(in the rows, 128 means zero)
One turn moves each row of this set onto another row. After a few examples, where does it send each row asked below?
Dib: [137 139 125 127 125 116 155 109 134 127 108 122 139 147 148 167 154 122
 106 152 129]
Fuvi: [130 105 111 136 117 108 116 104 146 108 126 146  94 119 130 140 134 104
 104 115 138]
futor: [123 117  85 145 124 104 147 130 114 101 149 131 116 133 135 119 172  92
 113 146 133]
Vef: [147 135  81 140 125 103 149 119  99 146 149 116 157 144 129 129 148 126
 135 145 107]
lunod: [154 123 107 131 117 108 118  93 132 153 125 132 134 130 125 151 109 139
 126 114 112]
kurur: [146 137  91 126 121 116 139 123  92 141 162 112 144 135 144 131 151 136
 147 135 135]
fupi: [162 155 123 143 137 109 143 119 114 113 129 134 101 145 137 148 129 109
 147 123 143]
Dep: [132 129 100 152 128 106 134 120 117  95 150 121  98 131 138 139 183 103
 117 142 134]
zoni: [110 113 108  93 116 103 132  93 129 133 147 139 147 123 127 153 165 113
 144 137 119]
limu: [150 137  92 137 130 104 126  87 124 144 121 140 136 111 128 152 108 149
 128 124 118]
ved: [146 154  80 147 108 118 152 119  95 144 157 125 153 132 137 136 150 126
 130 141 120]
roli: [140 141  80 141 133 104 153 124 100 135 176 123 148 136 129 136 149 126
 141 128 123]
posu: [123 137  90 143 146  88 115 112 111 109 134 144 134 107 126 144 137  96
 165 128 117]
nume: [134 121 109 129 128 112 116 110 141 105 104 141 117 102 115 137 136 103
  91 124 129]
Budib: [155 131  98 113 131 115 127 101 120 154 134 149 141 111 130 138 110 137
 112 111 127]
zaze: [150 173 105 164 139 110 144 109 113 116 122 138 114 130 142 142 127  97
 115 122 136]
pas: [137 149 122 114 110 124 161  91 131 140 135 133 127 146 142 151 155 113
  94 131 137]
tezuf: [132 109 120 128 133  99 118  93 153 102 123 140 104 104 118 139 143 114
 114 121 134]
kaso: [133 141  89 150 140 108 120 119 124 102 137 155 142 115 131 127 138 111
 169 125 115]
nadap: [104 119 116 107 108 101 129 104 124 137 141 155 143 116 113 140 157 130
 144 144 118]
gope: [100 119 103 107 122 111 131 100 116 125 137 150 163 118 137 148 149 103
 109 144 106]
Keb: [127 126 101 141 119 113 128 132 113  91 132 105 119 126 129 132 178 102
 125 148 136]
zega: [129 125 108 138 112 111 144 125 123 101 159 125 122 125 127 122 186  91
 116 139 137]
niru: [138 119 114 135 114 110 111  88 151 114 114 141 106 112 122 149 138 106
  98 141 129]
modu: [135 131 134 119 101 109 165  89 114 133 132 129 123 125 138 154 152 122
  90 137 133]
Rivod: [165 154 108 162 134 116 157 104 115  97 130 129 122 124 155 142 133 102
 115 118 130]
Sesod: [146 132  94 125 120 109 130  92 135 154 140 142 156 117 114 146 105 129
 122 127 119]
Dosi: [126 134 101 122 134 105 120 110  95 112 157 162 125 117 126 129 125  90
 150 116 120]

kaso moves to nadap
limu moves to tezuf
lunod moves to Fuvi
Now find these:
zaze moves to posu
nume moves to Keb
gope moves to Dib
Sesod moves to niru

